In the rows, 128 means zero.
Y: a few groups of rows, each row roughly a mix of its group's hidden directions:
Y (121 x 11):
[[126 116 149 160 108 130 117 120 136 182 169]
 [162  88 112 111 162 132 112 152 156 149 106]
 [ 82 127 187 134 108 123 141 108 133 146 127]
 [122 111  71 120 154 115 171 122 135 151 122]
 [121 116 165  89 151 102 151 136  93 100 131]
 [114 103 149  96 147 139  77  98 145 136 111]
 [162 162 103 166 105 124 141 117 161 144 148]
 [ 97 136 154 160 120  93 158 111 112 158 153]
 [134 143 149 176 122  99 147 156 109 166 134]
 [ 99 101 146 140 111  93 179 148 121 115 140]
 [ 56 116 138 118 135 138 131 127 152 141 105]
 [137 100 156 108 137 124 170  91 122 104 159]
 [ 86 111 115 149 109  77 141 124 106 116 106]
 [111 104 136 134  89 125 157  99 152 169 152]
 [112 120 122 180 124 130  73 139 125 156 124]
 [119 150  97 124  93 115 136 144 167 172 112]
 [138  70 105  94 131 144 162 135 134 133 112]
 [178 120 116 108 141 134 111 109 169  98 147]
 [107 162 164 150 151  93 137 118 108  99 108]
 [110  98 127 169 125  91 155  89 132 118 144]
 [129 178  97 122 147 101 129 147 131  89 107]
 [112  98 158  98 133 104 156 131  93 123  92]
 [133  92 144  65 118 130 146 128 154 122 144]
 [159 127  97  81 129 123 155 120 161 129  97]
 [122 110 174 136 177 145 142 115 129 163 121]
 [138 162 148 127 141 151 131  98 129  96  76]
 [129 139 106  72  95 113 160 141 142 134 106]
 [144 120 117  63 103 142 146 122 117 100 117]
 [164 128 133 102 109 113  89 137 127 155 173]
 [ 87 106 130 162 137  96 138 158 132 165 140]
 [114 181 115 175 158 114 130 144 140 124 121]
 [136 150 154 146 147 169 161 106 147 138 165]
 [141 154 128 131  78 123 138 156  96 166 139]
 [149 117  91 124  85 163 138 151 118 162 137]
 [ 93 151 134 152 148 133 146  92 120 149  84]
 [133 158 137 157 177 122  98 167 123 132 116]
 [172 124 108  88  93 138 106 146 136 153 140]
 [103 138 115 196 127 128 118 145 103 137 110]
 [145 102  97 131 134 143  90 158 117 129 175]
 [155 122 117  86 106 122 142 126 177 137 160]
 [116 156 124 155 163 149  83 107  99 140 142]
 [ 83 150 139 111 126 130 177 121 113 111 160]
 [121 101 139 160 147 122 150 154 136 184 145]
 [151 137 108 120 174 122 106 125  81 107 151]
 [139 137  82 135 132 159  93 146 166 118 151]
 [166 138 108  90 139  93 130 162 145 101 125]
 [ 93 112 136 171 138  75 112 125 109 121 130]
 [ 88 105 148 136 150 108  81 102 146 125 115]
 [122 119 136 158 103 107 109 121 152 157 183]
 [146 109 137  74 119  87 103 135 145 139 147]
 [ 98 129 177 116 168 117 121  91 140 117 138]
 [ 72 162 147 119 149 114 119 107 129 138  96]
 [137 133 110  89 111 157 117 163 110 130  82]
 [ 98 126 119 132 122 103 155 154 131 111  68]
 [131 168 100 120 103 158  76 132 140 124 136]
 [150 120  99 124  85 149  86 135 115 144  96]
 [140 134 139 142 134 166 183  97 148 133 150]
 [132  94  93 132 131 115 135 179 119  94 151]
 [125 128 145 203 133 107 131 128 125 149 134]
 [151 132 107 126  94 143 163 162 116 164 156]
 [125 131 123 138 143 112  58 156 107 117 116]
 [ 82 121 142  92 154 123 137 104 148 102 156]
 [134 100 162  69 117 113 147 136 133 101 133]
 [ 94 114 153 185 142 114 110 116 124 154 116]
 [126 143 144 160 178 108 159 158 126 140 105]
 [111  74 155 143 124 133 156 102  93 121 129]
 [137 141 111  79 144 135 130 107 152 135  77]
 [159 137 146 115 147 198 131 126 123 123 138]
 [114 136 116 129 139  78  85 139 107  91 122]
 [121 162 149 109 141 133 148 129  86 107  82]
 [163  86  99  82 128 140 121 140 127 149 115]
 [ 80 114 155 153 115 117 160 136 139 113 165]
 [ 87 141 148 162 127  96 163 111 137 142 154]
 [ 98  94 161  94 140 127 157 123 111 110  96]
 [104 147  94 120 143 116  95 123 140 184 136]
 [ 82 125 172 116 124 122 123 150  82 138 127]
 [165  81 125 120 139 123  86 150 130 150 107]
 [134 121 101 123  98 116  95  86 145 100 161]
 [125  63 147 125 115 137 120 108  90 118 126]
 [122  88 141 125 144 125  77 123 151 167 117]
 [121 162 100 136 124 139  72 156 115 115 105]
 [159 133 120 124 106 119 148 177 117 175 140]
 [ 68 123 132 127 155 167 101 121 138 127 114]
 [145 142 110  69 123 124 160 166 120 124 132]
 [120 110  91 166 125 107  97 136 110 110  88]
 [121 169 126 162 154 129 107  99  96 151 105]
 [154  98 113 103  89 160 131  95 151 138 143]
 [110 169 125 168 114  90 130 126 139 151 159]
 [162 138  92  92 108 117 115 111 169 114 144]
 [164 124  96 130  84 133 129 155 136 158 159]
 [ 85 100 157  92 132 113 100 146 106 144 135]
 [167 106 106 130 115 151  77 108 150 124 112]
 [116 113 138 111 137  85  81 154 135 155 103]
 [ 78 130 122 118 166 142  93 117 112 153 107]
 [188 138 141 136  84 117 109 144 122 135 112]
 [141 145  81 161 144 143 101 137 114 141  89]
 [100 145 110 168 126 131  81 145 101 117 105]
 [144 118 103 127  84 164 115 103 144 132 169]
 [126 100 131  89 141 174 115  99 140 161 118]
 [115 131 103 182 123 151 146 109 114  91 109]
 [118 152 188 129 108 118 144  90 137 140 144]
 [144 108 179  92 106 111 137 123 102 138 101]
 [144  88 101 107  95 117 129 166 147 156 119]
 [ 99 164 155 165 151 129 117 155 128 162 137]
 [184 152  93 147 121 149  98 124 137 143 128]
 [111 108  91 126 125 152 174 166 114 148 122]
 [105 135 110 117  96 126  89 164 113 151  93]
 [118 126 122 108 134 185 143 109 100 116  88]
 [ 88 119 102 153  71 122 122 112 128 146 120]
 [113  81 109 142  77 124 115 112 129 155 116]
 [ 97 147 159  77 139 106 127  99 141 147 130]
 [169 115 108 117 145 153 109 111 119 144 180]
 [162 120 119 164 165 146 172 125 145 111 137]
 [117 118  75  87  97 148 119 135 129 102 122]
 [144  88 114 146 170 126 124 122 178 119 143]
 [150 124 124 160 150 134  81 155 147 167 120]
 [158 105 106  86 124 138  81 130 151 129 109]
 [154 157 138 123 166 132 180 122 155 118 143]
 [136 132 174 117 127 121 107  97 148 152 175]
 [ 80 128 162 112 152  99 136 116 143 127 164]
 [134 137 120  84 124 130  74 154 142 124  96]]
one row of each group, then the others: which group is each in?
[141 144 146 129 120 107 165 149 133 156 184] => (53)
[160 125 144 156 135 121 123 126  76 115 170] => (42)
[150 122 148 115 136 121  80 129 156 157 170] => (55)

[102 161 126 124 105 164 118 165 116 159 101] => (55)
[162 102 127 104 130 111 155  90 159 116 159] => (55)
[149  95 104  94 132 155 148 138 147 101  92] => (42)
[136  97 110  93  84 138 109  95 120 101 139] => (55)
[110 132 174 102 132 102 137 123 120  97 172] => (42)
[103  99  93 167 141 139 118 167 111 117 148] => (42)
[116 107 135 118 105 163 116 159 102 165  92] => (55)
[ 93 161 152 157 133 151 129 158 119 169 121] => (55)
[109 156  98 152 106  95  93 134 159 150 134] => (55)
[120 136 147 119 114 155  80 123 157 145 172] => (42)
[ 81 156 121 111 102  92 158 140 114 121 111] => (55)
